A single turn carries every row of the set below to another of its rows. Some are shown first; where does it send the rows asked next?
Butel: +1.75,-1.97,+2.09,+0.05,-0.17,+0.22,+2.97,-1.44,-0.95,+0.51,+1.79,+0.70
Bonab: -2.13,+1.83,-1.06,-1.20,-1.73,+0.95,-1.44,-0.27,+2.13,+1.78,-0.39,-1.34
Mabi: +0.42,-3.55,-1.37,+1.45,+1.10,-1.97,-0.20,-0.52,+0.46,-1.42,-0.94,-0.39
vad: -1.03,-2.51,+0.31,+0.56,-1.87,+1.33,-1.38,+2.97,-1.56,-0.67,+1.13,-0.35
kop: -0.87,-0.49,-0.26,+3.42,+0.54,+1.07,-1.68,+0.35,-2.93,-0.12,+0.75,+1.42
Mes: +0.13,-2.98,-1.76,+1.15,+1.37,-2.29,-0.03,-0.10,+1.01,-1.22,-1.21,-0.29
torup: -2.61,-0.63,-0.68,+3.15,+0.82,+0.59,-0.44,+1.66,-1.52,+0.45,+1.19,+1.26
ginu: +0.18,-0.26,+3.29,+0.36,-1.45,-0.81,+2.59,+0.76,-1.29,-0.25,+1.92,-0.65
tibig: +1.03,-0.78,-0.09,+0.08,-1.79,+1.28,-3.11,+1.81,-2.45,-1.09,-0.17,+0.06
nug: -0.59,-1.34,+1.60,-0.86,+1.19,+1.66,-1.13,-3.36,+1.03,+1.91,+0.97,-1.49
minag: +3.53,+0.36,+1.31,-0.73,+0.20,-0.26,+1.35,-2.14,-1.19,+0.36,+0.16,+1.16
lus: -1.89,-0.58,-1.01,-0.43,-1.27,+0.16,-0.94,+4.20,+0.22,+0.03,+0.29,-0.01
zot: +0.77,-2.40,-1.82,+0.96,+1.34,-2.39,-0.63,-0.37,+0.83,-1.28,-1.68,-0.12
mavu: -1.54,-1.03,+1.18,-1.13,+1.48,+1.22,-0.43,-2.52,+2.01,+2.35,+1.07,-1.48
gupa: +1.75,+3.15,+1.82,-0.99,-0.68,-1.84,+1.10,+0.52,-0.68,-0.02,-0.16,-0.04
zelas: -0.36,+1.53,-1.29,+2.55,+1.01,+0.25,-2.23,+0.56,-2.28,+0.17,-0.42,+1.71
Zar: +0.10,-0.01,+1.02,-1.33,+1.50,+1.24,-1.70,-3.42,+1.22,+1.91,+0.17,-1.26
koliz: +0.37,-0.63,+0.94,-0.73,+0.53,-0.93,+3.87,+0.14,+1.19,+1.43,+1.42,+0.88
kula: -0.35,+1.72,+2.01,-0.63,-0.75,-1.91,+2.72,+1.66,+0.33,+0.42,+1.01,-0.32
pib: +0.25,+1.15,-1.35,-0.87,-1.10,+0.09,-2.70,+3.01,-0.64,-0.35,-1.10,+0.40
lum: -2.06,+1.34,-1.65,+2.39,+1.30,-0.27,-0.97,+1.88,-0.82,+0.73,+0.00,+1.64
vove: +0.06,+1.66,-0.28,-0.79,-2.11,+1.76,-2.98,-2.03,+0.17,+0.89,-0.74,-1.28
gipof: +2.14,+1.70,+0.11,-1.46,+0.83,-1.35,+2.25,-0.58,+0.97,+1.27,-0.21,+1.36
fenin: -3.06,-0.86,+0.18,-0.13,-2.29,+1.82,-0.36,-0.35,+1.52,+1.58,+1.19,-1.80
Zivor: -0.87,+0.23,+0.62,-1.59,+1.69,+0.75,-1.02,-2.59,+2.18,+2.35,+0.20,-1.24
sare: -1.00,-1.07,+0.97,+0.19,-2.71,+2.68,-1.98,-2.10,-0.49,+0.73,+0.87,-1.77
Duv: +1.07,-2.96,-1.49,+1.27,+1.15,-1.99,-0.79,-0.91,+0.16,-1.52,-1.34,-0.21
rifu: +2.22,+1.21,+3.10,+0.04,-1.32,-0.73,+0.93,-0.45,-2.31,-0.65,+0.79,-0.41

mavu -> Zivor
lum -> zelas
lus -> pib
Where do these go?
vove -> sare
koliz -> gipof
kula -> gupa
zot -> Duv

A single turn carries every row of the set below to another of its rows. Some are shown first; where does it send the rows asked next?
Tiz: +1.12,-1.56,-3.38,-1.74,+0.66,-2.51,-3.98,-0.12,+0.02,-0.16,+2.91,-0.51,+1.10,+0.73,+0.80,+0.15,+2.09,+0.19,+3.04
koso: +4.77,+0.99,-2.30,-1.31,+2.49,+0.77,-1.84,-1.06,+2.53,-1.51,+1.49,-3.11,+1.18,+0.69,-1.24,+0.74,+0.93,-1.05,+2.61
foga: +2.49,+0.05,+1.16,+2.38,+2.62,-0.44,-2.28,+3.00,+1.42,+1.25,+3.36,-1.65,+0.61,-2.17,-1.69,-0.08,+0.52,-1.30,-2.47
rodef: +1.59,+0.10,-2.15,-1.46,+1.06,-0.97,-2.12,-1.59,-1.40,-2.06,-0.31,-0.67,+3.87,+2.42,-1.68,+0.58,+0.64,+1.00,+1.24
sonuz: +1.99,-1.50,-3.20,-1.87,+1.16,-2.50,-3.59,-0.12,+0.23,-0.31,+2.73,-0.34,+0.60,+0.51,+0.59,+0.10,+2.35,-0.08,+3.27
Lok: +1.10,+0.41,-2.13,-1.17,+1.00,-0.87,-2.26,-1.66,-1.41,-2.12,-0.04,-0.42,+3.94,+2.84,-1.15,+0.60,+0.45,+1.26,+1.29
zekap: +3.54,-0.48,-3.16,-1.68,+1.00,+0.07,-2.72,-0.69,+1.74,-0.78,+0.93,-4.60,+2.63,-0.18,-2.33,+0.76,+0.76,-1.07,+1.48
Tikam: +1.06,-0.41,+0.74,+2.50,+1.74,-0.63,-2.94,+3.13,+0.99,+1.63,+3.46,-2.18,+1.59,-2.10,-1.58,-0.03,+0.14,-0.90,-3.03
rini: +1.98,+3.11,+0.49,+4.63,+2.62,-1.13,-0.17,+1.52,+1.37,+1.09,+4.02,-2.19,+2.50,+1.03,-1.09,+1.23,-0.55,-2.02,-0.77
Gir: +1.93,+0.65,-2.48,-3.01,-0.52,-1.79,+0.46,+1.28,+2.59,+0.17,+1.60,+1.31,+2.82,-0.55,-0.89,+1.18,+0.75,+1.39,+0.73
beg: +0.90,-0.68,-3.67,-1.14,-0.27,+0.01,-3.85,-0.69,+1.23,-0.33,+1.58,-4.92,+3.96,+0.65,-1.33,+0.85,+0.02,-0.16,+0.96
zaker: +1.88,+0.94,-1.74,-1.18,+1.74,-0.61,-1.76,-1.81,-1.08,-2.44,+0.05,+0.11,+3.22,+3.03,-0.94,+0.55,+0.64,+1.13,+1.79
Nonev: +1.27,+1.46,+1.61,+3.37,+3.01,+0.22,-2.36,+2.65,+1.73,+0.80,+4.62,-0.31,+0.29,-0.49,+0.37,+0.00,+0.00,-0.41,-1.83
zubit: +0.42,+0.72,-2.69,-2.62,-1.15,-1.74,-0.15,+1.27,+2.36,+0.35,+2.09,+1.30,+3.52,+0.08,-0.18,+1.23,+0.30,+1.96,+0.49
Mem: +1.10,+0.42,-2.76,-2.94,-1.03,-1.88,+0.04,+1.33,+2.36,+0.37,+1.67,+1.06,+3.36,-0.43,-0.81,+1.22,+0.55,+1.61,+0.41
bam: +1.87,-1.17,-3.10,-1.73,+1.32,-2.34,-3.54,-0.20,+0.31,-0.43,+2.97,-0.06,+0.50,+0.85,+0.92,+0.13,+2.29,+0.05,+3.42
voku: +1.00,-1.32,-3.30,-1.53,+0.83,-2.39,-3.93,-0.21,+0.09,-0.22,+3.09,-0.24,+0.95,+0.99,+1.17,+0.17,+2.03,+0.34,+3.24
Zedim: -0.77,+1.48,+1.62,+2.43,+1.32,-1.77,-1.84,+1.95,+1.13,+0.10,+3.96,-3.57,+1.91,-0.62,-2.17,+0.18,+0.77,-1.73,-3.01
Pezal: +1.37,-1.10,-3.12,-1.57,+1.10,-2.33,-3.72,-0.28,+0.26,-0.38,+3.17,-0.03,+0.63,+1.07,+1.22,+0.16,+2.12,+0.24,+3.41
rabut: -0.28,+0.08,+0.75,+3.05,+1.46,-0.40,-3.37,+2.97,+0.91,+1.61,+4.16,-1.82,+1.89,-1.20,-0.50,+0.04,-0.30,-0.30,-2.95
Doz: +0.63,+2.26,-0.11,+4.58,+1.45,-1.53,-0.98,+1.74,+0.79,+1.65,+3.88,-3.11,+3.67,+0.74,-1.39,+1.27,-0.85,-1.85,-1.48
tuzu: -0.59,+0.62,-3.32,-0.13,-0.07,+0.60,-4.10,-1.04,+1.46,-0.71,+2.81,-3.75,+3.83,+2.31,+0.65,+0.95,-0.59,+0.77,+1.48
rofu: +0.58,+2.09,-2.48,+0.23,+1.40,+1.25,-3.23,-1.38,+2.17,-1.46,+3.42,-2.28,+2.40,+3.18,+1.72,+0.91,-0.40,+0.74,+2.62
ruva: +1.27,+0.78,-1.92,-1.10,+1.33,-0.66,-2.08,-1.77,-1.25,-2.27,+0.15,-0.05,+3.63,+3.15,-0.79,+0.60,+0.41,+1.32,+1.59
bele: +1.45,+1.83,-0.15,+4.14,+1.50,-1.72,-0.74,+1.88,+0.82,+1.71,+3.39,-3.46,+3.57,+0.05,-2.21,+1.26,-0.55,-2.25,-1.63
Ruza: +2.04,+1.16,-2.24,-2.79,-0.13,-1.53,+0.65,+1.17,+2.77,-0.07,+1.93,+1.87,+2.46,-0.12,-0.36,+1.20,+0.73,+1.51,+1.07
nabu: +1.33,+1.49,-2.22,-2.52,-0.22,-1.42,+0.43,+1.05,+2.77,-0.09,+2.31,+2.11,+2.59,+0.41,+0.28,+1.22,+0.46,+1.86,+1.13
pive: -1.41,+2.12,+1.83,+2.90,+1.48,-1.47,-1.91,+1.81,+1.27,-0.10,+4.53,-2.96,+1.80,+0.19,-1.18,+0.23,+0.52,-1.28,-2.69
zazi: -0.20,+1.00,+1.17,+3.46,+2.09,+0.00,-3.06,+2.73,+1.29,+1.21,+4.72,-0.90,+1.21,-0.44,+0.48,+0.05,-0.38,-0.03,-2.33
vazik: +2.36,+0.68,-1.81,-1.41,+1.74,-0.73,-1.68,-1.73,-1.11,-2.37,-0.23,-0.09,+3.17,+2.62,-1.42,+0.54,+0.79,+0.85,+1.68
tepu: +3.31,+2.24,-1.96,-0.34,+2.70,+1.32,-2.09,-1.40,+2.70,-1.86,+2.76,-1.94,+1.07,+2.34,+0.76,+0.79,+0.32,-0.12,+3.18
vit: +1.18,+2.16,+2.27,+2.30,+2.66,-1.44,-0.85,+1.83,+1.71,-0.43,+3.84,-2.74,+0.55,-0.67,-2.23,+0.15,+1.28,-2.18,-2.22
zufi: +2.49,+2.04,+0.12,+3.99,+2.10,-1.60,-0.26,+1.80,+1.07,+1.51,+3.22,-3.21,+2.96,-0.13,-2.45,+1.19,-0.27,-2.56,-1.32
komi: +2.21,+0.28,-2.00,-1.56,+1.45,-0.93,-1.83,-1.61,-1.26,-2.18,-0.44,-0.46,+3.46,+2.33,-1.79,+0.55,+0.82,+0.79,+1.43
Ris: +2.60,+0.98,+1.61,+2.78,+3.29,+0.01,-1.96,+2.79,+1.75,+0.87,+3.93,-0.72,+0.00,-1.39,-0.72,-0.08,+0.44,-1.04,-1.86
vobu: +2.78,+2.66,+0.41,+4.20,+2.65,-1.36,+0.01,+1.66,+1.34,+1.17,+3.54,-2.56,+2.45,+0.35,-1.90,+1.25,-0.27,-2.48,-0.89
zome: +1.58,-1.71,-3.38,-1.88,+0.85,-2.59,-3.77,-0.10,+0.07,-0.17,+2.72,-0.57,+0.90,+0.50,+0.52,+0.14,+2.26,+0.01,+3.07
tosa: +0.49,+1.24,-2.47,-2.40,-0.72,-1.53,+0.03,+1.11,+2.56,+0.10,+2.37,+1.82,+3.11,+0.50,+0.41,+1.25,+0.27,+2.08,+0.85
gub: +0.88,+2.88,+0.24,+4.80,+2.00,-1.20,-0.66,+1.57,+1.08,+1.32,+4.21,-2.45,+3.16,+1.18,-0.84,+1.25,-0.86,-1.74,-1.05
Zub: +0.55,+1.50,+1.88,+2.13,+1.94,-1.73,-1.27,+2.00,+1.37,-0.05,+3.57,-3.46,+1.28,-1.00,-2.71,+0.13,+1.15,-2.13,-2.77
sudav: -0.73,+2.76,+2.25,+3.06,+2.21,-1.17,-1.46,+1.63,+1.63,-0.44,+4.76,-2.30,+1.08,+0.56,-0.75,+0.22,+0.67,-1.30,-2.20
vuzen: +0.57,+2.80,+2.44,+2.73,+2.82,-1.17,-0.92,+1.65,+1.84,-0.63,+4.42,-2.20,+0.50,+0.15,-1.30,+0.16,+1.01,-1.76,-1.95

zaker -> vazik
Tiz -> voku
Zub -> Zedim
Where do these go?
zufi -> bele
tosa -> nabu
beg -> tuzu
rabut -> zazi

